(in the rows, 128 means zero)
Each path below is one point turned by a fixed rotation once a step. After each direction that follows a path, write how fast that rotation turns it, in degrees a step (0 if it stays still).
Each turn is a multiple of 5 degrees from 10 to 175, or 0.
Each row of a path follows its step; steps can be skipped.

step 0: [145 117 132 124 126 135 125 127 110 116 136 141 125 129 113 125 124 137
 132 126 129 122 131 137 136 123 136 124 133 138 125 147 128 118 123 127
 116 139 131 129 140 137 138 129 120 126 125 128 140 129 129 128 109 127
 127 122 130 142 118 114 126 107 133 140 126 119]
step 5: [129 116 132 116 133 130 117 131 123 134 117 139 127 127 110 126 121 121
 126 135 134 119 126 142 145 135 125 127 130 134 122 126 113 123 124 131
 117 125 127 123 122 135 125 120 110 126 132 125  99 121 117 130 125 144
 127 137 127 125 115 120 129 111 135 135 131 125]
step 7: [121 123 138 126 134 134 116 120 131 120 128 131 125 120 128 138 125 137
 123 125 142 114 134 129 132 105 113 135 133 118 118 122 123 121 131 124
 116 129 138 127 126 119 119 137 122 106 133 116 121 121 128 129 120 130
 110 121 112 118 126 123 135 117 137 120 138 127]
step 10: [135 132 127 136 122 132 110 134 126 121 123 128 141 123 111 143 130 124
 125 131 126 125 131 130 129 126 119 122 116 141 123 122 125 135 120 132
 115 133 113 135 124 129 128 139 129 131 126 119 114 124 128 131 116 147
 124 136 109 125 115 119 143 143 140 117 132 128]
step 15: [127 131 131 126 137 136 124 121 118 114 139 137 143 130 120 139 118 124
 132 126 127 144 150 130 129 120 121 124 130 134 110 132 129 137 114 119
 127 127 107 122 134 122 131 131 135 126 121 115 125 129 118 150 125 139
 126 114 125 133 132 131 134 129 127 140 130 137]
step 19: [134 107 111 136 136 142 124 121 123 114 129 136 119 129 133 127 117 151
 128 136 139 124 146 132 120 123 133 138 128 123 117 128 129 122 135 123
 128 128 139 126 136 121 125 125 132 109 127 130 121 133 145 140 129 141
 125 128 140 134 137 123 125 136 133 129 128 130]
step 22: [137 117 124 133 136 138 125 130 130 124 124 119 122 132 105 127 123 138
 131 137 123 123 122 132 129 135 126 142 122 116 119 140 123 122 128 123
 120 131 130 111 127 143 138 118 132 126 133 115 104 121 119 139 127 136
 128 136 124 126 127 138 145 129 145 122 135 121]
step 29: [135 130 130 136 136 132 118 133 132 113 116 129 124 121 117 130 121 122
 139 115 126 123 143 131 129 131 132 134 137 135 127 148 137 105 126 121
 133 116 135 131 129 127 131 138 127 132 131 123 140 131 131 118 139 122
 126 133 110 124 106 120 131 137 139 123 136 137]
Directions:
[128 126 127 127 126 129 127 127 128 129 129 121 125 130 127 125 127 129
 132 130 128 132 126 128 127 128 127 128 128 129 131 127 129 128 131 129
 127 130 132 125 131 128 129 125 128 129 129 126 128 127 129 130 126 130
 130 127 130 130 126 126 126 129 129 132 125 125]
130
[125 133 127 131 128 127 126 131 128 132 125 127 127 126 128 126 125 127
 129 129 127 131 124 131 129 127 130 125 128 130 126 128 129 130 129 127
 130 126 130 131 126 128 125 124 124 128 125 129 128 131 128 129 128 129
 128 131 123 130 127 127 128 130 128 126 130 125]
95
[130 127 124 131 127 128 131 126 128 127 126 130 129 127 128 130 127 129
 129 126 127 131 131 130 125 128 127 126 128 133 129 127 128 128 126 132
 127 129 130 130 132 132 126 128 131 126 126 130 131 128 130 125 129 128
 129 131 126 131 129 125 131 130 127 128 124 129]
170
[130 128 128 129 126 126 129 128 128 129 128 127 129 129 126 127 125 132
 129 127 125 130 122 130 133 129 131 126 127 125 125 130 129 129 125 129
 127 129 128 127 130 129 127 130 130 125 132 132 130 126 130 127 129 128
 130 127 130 129 132 128 126 127 130 130 133 129]
130
